0: (2.440 0.908 0.569 -1.225 -1.526 -0.756 -0.732 0.853 0.234 0.654)
1: (0.085 -0.521 -0.286 1.375 -1.228 1.147 1.388 -0.684 1.402 0.188)
2: (-0.884 -0.765 -0.874 0.305 -0.445 -0.185 1.080 0.283 -0.953 -1.069)
3: (-1.933 -0.067 -0.194 0.229 -1.186 -0.714 -2.400 -1.554 -1.789 -1.737)
4: (1.037 1.300 -0.225 -0.249 1.774 -0.916 0.799 -0.239 -0.317 0.085)
5: (-1.962 -0.344 -0.254 0.383 -1.227 -0.836 -2.491 -1.258 -1.511 -1.766)
6: (0.683 -2.517 -0.310 1.681 -0.554 -0.175 1.062 -0.597 0.418 0.065)
7: (-0.137 -0.830 -1.964 0.632 1.195 0.750 0.497 -0.442 1.487 -0.620)
8: (0.092 -0.088 -0.969 0.057 -0.917 -1.483 -2.318 0.283 1.529 -1.440)
9: (-1.449 0.823 -1.660 -0.890 0.971 -1.591 -4.566 -1.125 1.463 -1.649)
10: (-0.342 -0.899 -0.602 1.235 1.231 0.676 3.330 -1.248 -2.041 -0.255)
11: (0.046 -0.509 -0.908 -1.384 1.788 -0.563 2.021 0.898 -1.875 -0.688)
12: (-2.292 0.192 -0.173 1.407 1.822 1.225 -0.691 -1.483 -1.050 -2.696)
13: (-1.838 1.788 0.242 -1.859 -0.367 -1.556 -3.941 0.914 -1.787 0.291)
14: (0.430 0.180 -1.210 -0.559 1.164 -1.592 -1.612 1.161 1.506 -0.633)
15: (0.271 1.827 -0.266 1.370 -0.285 -0.071 -1.522 -0.412 2.349 -2.010)
16: (1.493 0.198 0.571 -0.347 0.204 -0.919 -0.902 0.684 -1.209 1.069)
17: (-0.409 -0.052 -0.879 1.894 0.495 -0.192 1.492 -0.792 1.359 -1.017)
18: (1.064 -0.707 -0.999 0.631 -0.075 -1.071 1.860 -0.749 0.405 0.025)
19: (-0.357 -1.736 -0.517 2.427 -0.318 0.889 2.121 -0.996 0.782 -0.696)
20: (-1.104 -1.569 0.357 0.682 0.834 0.960 0.564 -1.980 -3.045 -1.617)
21: (1.481 1.243 -0.192 0.411 1.354 1.395 1.127 0.245 0.439 0.615)
22: (-0.426 0.375 -0.395 1.442 0.773 -0.295 0.902 -0.311 1.321 -1.064)
23: (1.368 -0.124 0.902 -0.493 -0.401 -0.707 -0.814 0.526 1.500 3.464)
24: (0.200 -0.491 0.839 -0.598 -0.552 -0.380 -0.590 0.544 -1.470 -0.662)
25: (0.356 0.598 -0.709 -0.041 -0.862 -1.847 -2.570 0.386 1.872 -0.894)
26: (-0.258 0.714 1.243 -1.625 0.103 -0.631 -1.379 1.388 -1.103 1.288)
27: (-1.331 0.933 0.365 -0.660 0.578 -0.587 -2.846 -0.264 -0.110 -1.333)
28: (-0.026 -1.042 0.456 0.285 -0.193 -1.068 1.119 -1.355 -0.896 -0.710)
29: (0.382 0.161 -0.035 0.090 2.218 1.494 1.742 -0.650 -0.291 -0.080)
30: (-0.263 1.369 0.267 -1.106 -0.956 0.356 -0.537 0.048 -0.544 -0.221)
31: (0.952 0.819 0.980 -0.900 -0.158 0.395 -1.387 1.969 1.567 3.855)
32: (1.961 -1.589 0.738 -0.860 -0.248 -0.155 2.528 1.947 0.387 2.195)
33: (0.613 -1.952 -0.980 0.460 -1.027 0.846 1.313 -0.854 1.980 0.553)
34: (0.626 -1.985 -0.400 0.362 -1.296 -0.413 -0.204 -0.261 0.671 -1.453)
35: (-0.087 1.039 0.352 -0.566 -0.372 -1.060 0.193 0.433 1.005 -0.283)
36: (0.151 -2.417 -0.788 -0.417 0.370 -0.483 1.724 0.087 -0.119 1.485)
37: (0.808 -0.163 0.301 1.075 1.847 -0.330 1.070 -0.278 -0.772 -2.069)
38: (-1.372 -0.438 0.422 1.824 2.615 0.845 -1.210 -2.354 0.407 -2.961)
39: (-0.142 0.649 0.624 1.790 0.014 -0.099 0.397 -0.631 1.045 -0.466)
40: (0.211 1.085 0.618 -1.708 -0.144 -0.094 0.935 -0.010 -2.108 -0.803)
41: (0.504 -1.169 1.998 -1.400 -0.824 -0.089 2.148 1.667 -1.845 1.305)
42: (-2.178 0.316 0.349 -0.383 0.636 -0.897 -0.016 -1.283 -1.372 0.366)
43: (1.895 -0.328 0.375 0.617 0.079 0.182 1.196 1.508 1.189 0.394)
44: (-1.304 -0.197 0.034 1.471 2.424 0.214 -1.343 -2.017 0.253 -2.830)
45: (1.273 -0.452 0.999 0.028 -2.450 0.739 0.732 -0.844 0.143 2.914)
46: (-0.094 -0.614 0.343 0.610 0.725 1.871 0.154 -0.567 -1.391 -1.528)
47: (-1.503 0.456 0.232 -0.298 -0.638 -1.847 -3.027 -0.002 -1.020 -2.405)
48: (0.365 0.438 0.621 -0.146 -0.921 -0.419 1.623 0.843 0.535 1.010)
49: (0.416 -0.431 -0.212 -0.998 -0.156 0.105 -0.565 -0.506 -1.043 0.756)
50: (-0.551 1.651 -0.083 -1.347 1.268 0.370 -0.852 0.517 -1.113 0.774)
51: (0.863 0.348 0.390 -0.065 0.655 0.704 0.039 0.564 -0.297 0.045)
52: (-0.232 0.325 -0.745 0.661 0.369 -0.293 -0.308 -0.214 0.304 -0.499)
53: (-0.344 0.083 -0.698 1.611 0.295 -0.077 1.370 -0.689 1.220 -1.059)
54: (0.435 -0.539 0.939 -1.851 -1.246 -1.096 -0.011 1.439 -0.208 0.459)
55: (-0.312 1.493 1.110 -2.146 -2.180 -1.492 -0.720 1.293 -2.657 -0.339)
56: (1.721 1.175 -0.451 0.421 1.538 1.010 1.031 0.209 0.388 0.923)
57: (0.362 1.089 0.061 -1.055 1.927 -0.499 -1.061 0.877 -0.847 0.162)
58: (-0.563 0.057 1.402 -0.133 -0.958 -0.915 1.220 -0.065 0.278 -0.236)
59: (-0.254 -1.900 -0.686 0.177 -0.589 -0.493 -1.289 0.002 0.301 -0.487)
60: (-0.078 0.779 -0.498 0.721 0.866 0.635 -1.058 -0.619 0.825 1.067)
61: (0.995 -0.069 1.511 0.010 -2.247 0.120 -0.994 0.762 1.309 1.150)
62: (0.038 0.225 0.576 0.510 -0.749 -0.357 1.882 0.543 -0.336 0.976)
63: (0.114 1.152 0.562 -0.320 -0.856 0.436 -0.735 0.276 -0.557 0.276)
64: (-1.344 0.806 -1.702 -0.560 0.938 -1.288 -4.696 -1.293 1.786 -1.861)
65: (-0.980 -1.557 -1.161 0.772 -2.371 0.567 -1.666 -1.033 -0.083 -1.207)
66: (-0.700 0.146 -0.325 0.238 0.029 0.185 0.563 0.487 0.861 0.294)
67: (0.156 1.095 0.618 -0.151 0.450 0.857 0.077 -0.535 -0.121 0.072)
68: (0.314 1.271 -1.196 -0.320 -0.331 -0.263 -0.872 0.505 0.884 -0.065)
69: (-0.061 -1.202 -1.797 1.103 1.127 0.802 0.721 -0.526 1.383 -0.442)
70: (-1.848 1.756 0.818 -1.293 1.524 -2.072 1.039 -0.044 -3.429 -1.339)
71: (0.518 -0.824 0.467 -0.319 -3.128 -0.177 -0.959 1.045 0.355 1.610)
72: (-1.431 0.073 1.044 -0.516 -2.130 0.195 -3.074 -0.478 -0.012 -1.267)
73: (-0.588 -0.338 0.635 -1.159 -0.634 0.305 -0.015 0.777 -1.682 -0.230)
74: (-0.766 1.108 0.412 0.042 1.329 0.760 -0.614 0.068 -0.046 -0.295)
75: (-2.000 -0.523 -0.968 -0.095 0.553 1.175 -0.088 -0.827 -0.659 -2.635)
76: (-1.727 1.052 0.430 0.540 0.554 0.854 -1.567 0.095 1.082 -0.366)
77: (0.529 0.356 0.265 -0.550 2.709 2.245 1.124 1.572 -0.017 3.337)
78: (-0.211 1.549 1.014 -1.416 -2.016 -0.904 -0.945 0.087 -1.713 -0.500)
79: (1.074 -0.153 0.465 -0.562 0.534 1.003 0.085 0.474 -0.925 0.239)
80: (1.981 0.120 0.165 -2.391 -2.168 -0.439 0.629 2.661 0.694 3.353)
81: (1.475 1.208 1.788 -1.923 -2.309 -0.965 0.981 1.692 -1.848 1.971)
82: (-1.624 0.437 -0.026 -1.268 -0.780 -0.438 -0.524 -0.563 -1.277 -0.901)
83: (-0.968 1.140 -0.383 -0.173 0.520 -0.138 -0.951 -0.808 -0.142 -1.563)
84: (-0.245 0.686 0.186 -0.501 1.049 -0.877 0.792 0.349 0.788 0.570)
85: (-1.339 -0.185 -1.686 1.329 1.988 0.030 2.129 -1.563 0.024 -0.660)

(1.657 -1.499 1.754 2.630 0.379 0.453 1.567 -0.921 1.042 0.744) 6 19 1
(-0.469 0.216 0.712 -0.111 -2.143 -0.219 -2.028 0.913 2.217 0.025) 61 25 8
(-0.058 0.795 0.341 -0.083 -0.111 -0.766 -0.322 -0.090 1.169 -0.634) 35 52 68
(-0.518 -1.149 -0.546 0.940 1.104 0.957 3.166 -1.208 -1.560 -0.209) 10 85 29
(0.944 0.761 0.466 0.553 2.423 0.497 1.811 0.042 -0.784 -0.325) 29 4 21
(-0.683 -0.782 0.552 -0.472 -0.716 1.120 0.184 0.439 -1.812 -0.333) 73 24 79
(-1.830 -0.362 -1.076 -0.176 0.505 1.649 -0.437 -0.985 -1.342 -2.709) 75 12 46
(-0.890 -1.336 -0.891 0.953 1.054 0.683 3.377 -1.354 -1.686 -0.128) 10 85 29
(0.250 -0.504 -0.137 0.619 1.019 1.701 -0.165 -0.780 -0.981 -2.022) 46 75 37
(-0.035 -0.020 -0.221 -0.035 1.331 -0.610 1.517 0.117 0.894 0.599) 84 66 4
(-1.383 0.076 1.158 -0.748 -2.229 -0.147 -3.222 -0.447 0.409 -1.227) 72 27 47
(0.331 -1.996 0.028 -0.525 0.589 0.177 1.891 1.196 0.047 1.770) 36 32 62
(0.283 1.252 0.385 -0.596 -0.638 -1.204 0.111 0.928 1.118 0.271) 35 84 48
(0.767 -0.619 0.422 -1.707 -4.236 -0.547 -0.543 0.360 0.719 -0.113) 71 61 54
(-0.950 0.217 0.354 0.904 -0.228 0.701 -2.596 0.557 0.159 0.069) 76 63 27
(0.653 1.162 0.251 -0.407 -1.182 -0.494 -1.717 0.589 0.014 0.844) 63 30 68
(0.542 -0.608 -0.966 0.136 -0.678 -0.713 0.794 -1.369 0.444 0.001) 18 28 52
(-0.371 -0.433 -0.629 0.824 0.341 0.701 0.693 0.516 1.187 0.083) 66 69 52
(0.801 -0.466 -0.033 1.243 1.404 0.066 1.221 -0.349 -0.659 -1.760) 37 46 22
(-1.290 -1.742 -0.408 0.065 1.987 0.367 3.058 -1.119 -3.021 -0.885) 10 20 11
(-0.919 -1.232 -0.561 1.246 1.188 1.127 3.153 -1.329 -2.080 -0.569) 10 85 20
(-0.290 -0.256 -0.019 -1.378 2.426 -2.203 1.592 -0.043 -2.503 -0.279) 11 70 4
(0.872 1.031 0.323 -0.209 -1.029 -0.402 -1.823 0.142 -0.043 -0.061) 63 30 68
(-2.028 1.679 -0.132 -1.664 -0.376 -1.541 -4.146 0.559 -1.497 0.260) 13 27 47
(1.385 -0.572 0.609 -1.233 1.021 -0.225 1.423 0.992 -0.123 2.346) 32 48 79
(0.080 -0.495 0.411 0.567 1.074 1.488 0.085 -0.387 -1.445 -1.935) 46 37 20
(-0.216 -0.760 -0.395 1.141 -2.071 0.364 -0.005 -1.862 -0.502 -1.332) 65 34 28
(0.107 0.846 1.310 -1.355 0.018 -0.340 -1.077 1.753 -0.863 1.132) 26 16 63
(1.989 -0.475 0.819 -0.330 -0.663 -0.849 -0.647 0.159 1.862 3.264) 23 31 61
(-1.739 -0.921 -1.065 0.365 -1.799 0.046 -1.289 -1.422 0.682 -2.675) 65 5 3
(-1.857 -0.506 -1.092 -0.313 0.606 1.383 0.266 -0.573 -0.964 -2.540) 75 46 12
(-0.891 0.492 1.270 -1.331 -0.470 -0.605 0.130 0.995 1.002 -0.842) 35 58 54
(-0.290 -0.118 0.098 -1.728 2.321 -2.393 1.482 -0.021 -2.397 -0.017) 11 70 4
(-0.907 -0.381 -1.138 0.216 -0.376 0.239 0.953 0.115 -1.147 -1.335) 2 52 75
(-0.932 -0.608 0.572 -0.626 -0.526 0.424 0.388 0.401 -2.033 -0.228) 73 24 2
(1.097 -0.025 0.540 -0.192 -0.402 -0.148 0.821 0.615 0.327 1.146) 48 62 43
(1.519 0.848 -0.202 0.316 -1.101 -0.125 0.893 -0.238 1.147 1.408) 48 62 43
(1.527 0.898 0.713 -0.647 -0.920 0.269 1.199 1.600 1.201 2.138) 48 43 80
(-1.206 -0.114 -1.032 -0.689 -0.441 0.719 0.454 0.059 0.878 -0.263) 66 52 2
(0.058 -0.482 -0.066 -0.628 0.109 0.068 -0.919 -0.852 -0.348 0.099) 49 52 67
(0.079 -0.520 0.366 0.575 0.577 1.498 -0.495 -0.347 -0.992 -1.689) 46 51 79
(-0.417 1.793 1.177 -1.648 -1.863 -0.580 -0.791 0.025 -2.107 -0.486) 78 55 30
(-1.470 -0.051 0.393 -0.511 0.142 0.675 0.069 0.490 -1.683 0.740) 73 49 42
(1.296 0.817 1.209 -0.937 -0.662 0.563 -1.976 1.606 1.574 4.008) 31 23 61
(-0.605 -0.343 -1.063 -1.938 1.180 -0.517 2.081 0.333 -1.893 -0.976) 11 40 2
(-0.083 -0.959 0.293 0.766 0.600 1.872 -0.110 -0.442 -1.035 -1.616) 46 75 79
(-0.270 0.156 -0.104 1.810 -1.112 -0.358 -0.698 -1.241 1.969 -2.337) 15 39 53
(-0.048 -1.524 -0.623 -0.802 1.413 -0.096 2.028 0.459 -0.469 1.397) 36 11 84
(-0.371 0.811 0.009 -0.950 -0.250 -1.683 0.307 0.779 0.033 -0.286) 35 84 58
(-0.044 0.572 -0.580 1.021 1.671 0.409 -2.040 -0.672 0.847 0.420) 60 52 74
